In the data rows, 128 means zero.
Each row below has a hidden score, from 0 to 20, with 10 about the middle. What is it? The score is a weighted sum of the row's numbers plus the product of two more (or one squared), each taken from its middle value.
[128 119  79 104  99  91 152 134 175  88  59 111  78 212 146 118 142] -> 10
[199 148 124 103 114 166 109 125  92 153 103 168 127 118 108 150 107] -> 10
[135 154 183 157 111 100  89 147 121 146 122 127 116 137  60 160 167] -> 8
[126 117 150 118 131 152 183 148  98 131 145  95 138 104 147  48  87] -> 5
[156 156  98  74  77  90  84 123 135 129  23 169 106 160 115 131 171] -> 7
[117 125 167 145 127 108 102 221  37 152 154  89 148 156  44  91  68] -> 2
[103 181 162 121 139 134 132 127 103 100  74 114  83 178 159  82 129] -> 11
[123 112 249 182 255 169 209 120 117 153 202  89 142  32 100  80 117] -> 8
[163 147 118  79  75  94  83 104 158 126  49 165 103 138 137 155 118] -> 11
[107 171 124 132 106  76 111 164 141 137 142 149 160 142 157  54  99] -> 12
[144 176  90  59  96 135  72 105 173 119  70 150 101 171 201 139 134] -> 16
[176  55 116 127 122  70 212 144 139 113 117 117 101  81  94  85 128] -> 9
[ 94 120 111 129 143 117 139 138 158  95  86  91  96 195 154 130 138] -> 11
[ 66  65  91 136 136 109 176 140 170  87 183  79 146 167 130 115 152] -> 7
[115 188 126 146 102 117  80 169  85 140 102 114 155 191  84 155 196] -> 10
[120 148 187 124 207 185 148  96 137 154 196 141 126  46 148  70 111] -> 10
[146 145 179 152 192 111 173 122  89 131 151 128 162  73 116 104 136] -> 12
[139 135 139 126 174 147 150 101 110 119 143 157 135  79 117 118 129] -> 9
[168 122 141  83  90 141 136 137 118 132  85 144  70 144 178  71  77] -> 7
[134 176 180 115 145 102 122 142 110 138  99  87 112 136 135 147 137] -> 11
[158  68 118 101 110 144 178 151 138 122 164 103 131 117 133  77 108] -> 5
[120  78 109 156 174  97 170 116 158 106 152 135 159 105 113 162 151] -> 13
[117  81 161 155 143 106 175 122 125 128 167 115 104  82  86 169 128] -> 3
[155 111 104 105  79 152 105  87 166 117 113 179 116 117 141 158 110] -> 14
[ 27 129 117 179 139 135 155 116  88  87 162  91 156 153 144  96 147] -> 8
[151 136 145  80  94 149  78  88 171 129  91 157  71 144 172 137  85] -> 15
[121 170 154 154  77 103 102 140 135 110 126 142 154 138 183  61 108] -> 13
[131 130 140 156  92 115  92 155 134 123 128 135 126 137  71 171 167] -> 10
[102 173 155 137  84 107  73 144 166 121 136 159 149 139 201  51 128] -> 15
[ 98 106 121 177 202 145 182 104 102 122 190 142 174  66 124 127 133] -> 12
[209 128 116 130 107 148  96 113 107 141 101 165 116 144 105 171 115] -> 9
[101 115  74 126  83 107 111 141 211 116 175 158 171 136 173  77 103] -> 12
[120 136 138  99 111 121 115 135 157  89  78 119  86 195 161  99 115] -> 9
[ 75 167 127 121 150 127  68 176  62 160 137 118 132 157  65 150 108] -> 5
[ 98  92  65 103  97 117  88 157 170 157 170 144 129 159  37 188 120] -> 4
[142 198 206 105 199 176 160 100 116 148 143 142 104  61 148  55  96] -> 12
[ 99  94 126 131 130  82 167 175 159  96 122  46 130 188 105 163 162] -> 10
[140 172 166  86  98 135  66 104 143 133  90 152  72 128 173 118 105] -> 12
[ 65 139  68 145 118 152 120  98 116 119 173 132 165 146 197 111 177] -> 15
[187  84  75  78  83 128 148 128 173 125  90 132  63 149 164  85  79] -> 8
[ 21  61  47 171 129 125 168 143 135  88 210  81 163 156 120 121 150] -> 7
[138  81  93 114 159 143 155  94 165 103 137 186 139  81 134 141 117] -> 10
[189  90 111  86  63 105 141 147 128 123   8 159  76 117  85  97 114] -> 3
[211  61  46 122  96 176  81 106 177 140 129 172 123 163  97 230 104] -> 13
[189  61  80  79  71 133 145 133 193 120 104 148  66 162 173  89  70] -> 7
[ 97 154 149 156 105  80 103 150 170 123 151 130 151 162 192  73 122] -> 15
[193 134 108 101 105 146 108 130 116 156 106 163 123 142  89 177 118] -> 10
[ 81 108 116 179 199 135 158  97  87  99 176 145 176  59 130 124 154] -> 13
[157  30 137 164 136  86 232 167 115 133 151  81 126  93  85 102  86] -> 4
[ 85 125  51 132 109 145 121  88 146 126 164 132 176 154 199 120 157] -> 12
[158 182 151 109  84  97  78 133  96 143 105 160 128 124  99 172 147] -> 10
[134 159 143 112 127 125  85 116 129 142 108 136  93 143 144 131 113] -> 11
[181 132 155 127 188 199 164  90 142 165 164 142 139  67 114 108 110] -> 12
[ 95 135 149 181 198 126 171  91  69 108 165 151 178  60 129 106 146] -> 11
[ 39 135 129 179 165 138 158 143  64 101 165  85 164 161 116  84 141] -> 7
[141 127 123  76  79  99  83 116 155 125  36 188  63 131  88 158 152] -> 9
[ 80 161  69 135 108 142 100  88 129 117 134 148 160 143 208 117 143] -> 15
[101 168 161 130 124 132  95  88 106 119 106 151 103 103 180 112 126] -> 12
[ 76 175 160 155 156 165  92 114  56 118 153 127 141 102 161 102 118] -> 11
[142 112  89 146 124 136 117  87 154 130 145 148 124  95 169 125 115] -> 13
[121 113 116 124  92  72 143 141 146  90  32 133  92 172  67 117 181] -> 6
[127  92 106 129 143  88 169 130 154 113 135 117 139 127 119 166 166] -> 15
[161 160 129  65 101 126  79 114 163 113  62 154  71 139 155 140 116] -> 12
[ 53  91  83 173 136 123 162 101 143  70 161 110 154 169 161 116 156] -> 10
[181  67 103 111  78 152 163 110 145 121 117 156 141 114 159  94 101] -> 2
[ 57 157  88 151 130 139  78 130  91 150 183 102 187 139 170 120 138] -> 14
[110 178 162 123 118 131  80  93  92 123  72 166 114  92 164 125 121] -> 13
[ 94 150 150 130 138 158 112  97  97 128 170 138 121  95 163 113 134] -> 8
[137 133 181 149 186 130 182 119  86 121 135 126 174  73 116 117 146] -> 9
[ 69  94 103 116 152 130 166 162 117 110 167 103 165 165  89 121 137] -> 4
[ 91 111 147 165 206 144 152  94  92 113 175 156 181  72 111 117 128] -> 7
[143 156 200 128 224 162 163 121 151 151 168 109 136  77 135 107 135] -> 13
[147 181 173  93 109 137  64  99 109 129  71 154  74 126 172 110 101] -> 12
[130 132 167 164 145 104 188 149 133 128 119 111 138 124  76 133 148] -> 11
[121 160 116 124  77 129  37 161 127 147 120 139 150 185  79 188 178] -> 8
[164 209 209 135 173 172 162 122  80 180 137 140 163  71 110  85 130] -> 11
[ 82 150  75 150 126 153 105  89 126 126 139 126 169 159 194 126 154] -> 13
[153 104 103  79  83  99  68 114 169 127  50 171  66 137 104 165 150] -> 7
[120 135 152 148 178 155 172  95  84 123 130 162 174  56 137  95 134] -> 8
[117 149 177 118 156 122 105 139 103 145 125  99 113 117 127 131 115] -> 8
[109 193 172 121 146 115 102 156  99 149  92  74 159 161 157 138 165] -> 17
[219  93  83 115  95 158 110 107 154 134 124 169 122 134  97 202 120] -> 10
[ 96 138 134 134 135  85 160 173 140  88 106  62 123 205 114 155 161] -> 9
[107 140 139 159 122  89 129 183 114 101 117  80 140 195  31 142 194] -> 7
[120 119  96 117  94 144 109  87 147 128 121 170 121  97 176 146 128] -> 12
[161  97  74  71  73 134  82  84 210 132 124 177  67 148 167 157 101] -> 8
[171 152 110 102 148 143 118 141 104 161 111 156 143 143  80 177 108] -> 11
[122 144  77  91 108 114 118 154 153 139 126  86 159 162 146 162 175] -> 19
[ 73 175 162 133 147 118  64 175  67 147 148 104 124 152  47 156 116] -> 5
[122  99 126 160 161 134 179  93 144 122 162 175 175  75 128 113 142] -> 9
[125  79 179 200 212 125 218 110 118 106 155 123 171  34 109 118 134] -> 10
[136 116 139 104 137  88 110 137 167 137 117 103 111 157 138 194 137] -> 10
[ 87 124 107 151 114 138 132  87 116 125 162 147 135 109 175 118 129] -> 9
[ 36 118  91 186 135 112 179 115 114  75 162 101 155 153 171  90 170] -> 13
[ 83 173 188 179 127  85 112 197  57 102  99  76 145 181  32 132 180] -> 7
[151  75  95 141 166 122 173 107 149 113 185 156 160  73 109 138 136] -> 11
[215 111  14 103  96 182 101 123 170 144 113 171 160 190 134 208 149] -> 16
[130  82 112 154 124  98 160 131 195 122 165 125 135 139  57 165 180] -> 7
[194  74  74  86  84 100 155 137 181 132  85 131  74 161 167  86  76] -> 9
[134 185 193 111 216 171 143 105 113 156 145 142 104  66 146  66 106] -> 11
[145 145 186 157  98 114 114 194  42 126 104  96 135 130  58  99 122] -> 1
[ 26 106 112 183 131 144 163 115 101  82 177  89 158 168 170  90 158] -> 8
[245 115 130 139 103 175 146 138  70 165  85 143 117 131 114 113  87] -> 2
[ 25 168 160 186 168 131 145 139  37  92 148  70 152 154 144  61 167] -> 10
[ 99 219 172 143  97  89  99 158 127 121 112 105 159 139 205  47 131] -> 18
[160 148  46  55  73  99  80 112 189 118  29 162 122 183 160 130 155] -> 13
[120  86 105 121 113  65 169 177 183  99 115  53 117 223 121 190 166] -> 12
[ 82 153 158 168 108  79 141 155 152 114 152 126 154 119 175  47 115] -> 12
[105 185 141 144 105  96  88 138 158 118 114 148 136 152 212  46 101] -> 16
[131 190 189 101 208 162 154 102 128 147 143 142 104  69 135  78 116] -> 10
[152 131 100  78  93 101  93 109 166 115  77 146  71 153 153 148 117] -> 9
[129 170 184 120 170 139 108 134  81 139 130 102 130  93 145 106 123] -> 11
[144   0 215 227 178 109 255 159 136 134 169  61 135  69  88  93  93] -> 4
[169 172 140 103  64 125 103 125  94 141  75 165 121 136 118 185 127] -> 12
[102 145 194 200 202 115 209 145  83 154 135  70 178 106 120  94 162] -> 12
[ 82 153 118 146  88  90 109 124 161 109 139 161 171 138 197  57 109] -> 13
[119 145 114 158  78 110 107 144 171 129 114 153 162 145 170  61 103] -> 16
[ 61 186 191 202 141  85 154 160 117 127 137 113 165 115 166  19 123] -> 15
[128 216 155 142 103 108  36 179  54 160 108 120 156 178  96 163 172] -> 14
[109 177 202 162 206 123 172 119  43 118 142 146 175  55 127  77 132] -> 12
[ 72 112 108 165 137 157 122  96 107 118 174 126 120 101 160 112 133] -> 9
[179  95 100 148 110 143 142 138 117 108  87 131 145 204  88 182 142] -> 9
[169 115 125 152 161 150 164 101  97 132 132 171 168  81  97 150 137] -> 8
[150  96 114 102 116 101 106 138 185 134 143 103 109 110 126 180 114] -> 9
[ 82 127 118 168 147 161 116  98 113 116 173 132 122  90 161 111 143] -> 12
[149 105 128 110 100  90 113 131 185 135 138 104 112 150 128 196 133] -> 8
[ 27 108 107 187 161 123 181 113 100  88 182  76 157 151 143  87 157] -> 8
[136 170 176 114 165 188 138 109 133 171 150 154 143  79 100 106 131] -> 15
[114 160 234 154 253 152 201 116  84 156 185 101 131  38 103  79 127] -> 7
[109 122 146 114 155 141 121 125 137 135 165 123 121 101 138 135 120] -> 7
[ 96 138  46 141 119 160 112  89 143 123 146 138 171 149 204 116 171] -> 14
[ 77 141 134 135 221 200 178  96 133 163 233 119 153  47 150  86 123] -> 10
[174 130 140 133 179 204 146  94 146 162 167 145 138  66 104 116 115] -> 13
[184 163 153  94 101 133 144 146  81 137  38 129  76 126 174  54  75] -> 11
[ 46 159 150 170 105 101  94 147 119 121 165 125 170 132 189  39 114] -> 11
[203  89  95  94  74 124 140 136 168 108  90 138  70 151 168  82  85] -> 10
[217 106 103 135  79 172  91 112 139 143 105 170 122 145 106 196  93] -> 16
[132 162 194 154 222 139 167 124  63 131 136 137 171  78 118  91 138] -> 12
[ 81 105  85 153 123 138 141 119 140  96 123 116 145 168 163 110 151] -> 12
[134 141 162 129 152  96 108 134 135 139 117  99 119 138 123 173 135] -> 11
[101 139 134 154 137 154 125  88  99 123 156 134 128  87 159 105 132] -> 9
[183 106  99  93 109 152 162 190  99 159 118 127 151 142  71 113  94] -> 7
[127 131 171 154 185 132 155 117  80 125 146 130 162  60 109 131 141] -> 9
[ 86 126 159 154 146  96 170 139  75 141 144  85 147 125 119 152 159] -> 11
[131 140 138  96 117 167 104 107 153 130 113 160  86 126 161 125  97] -> 14
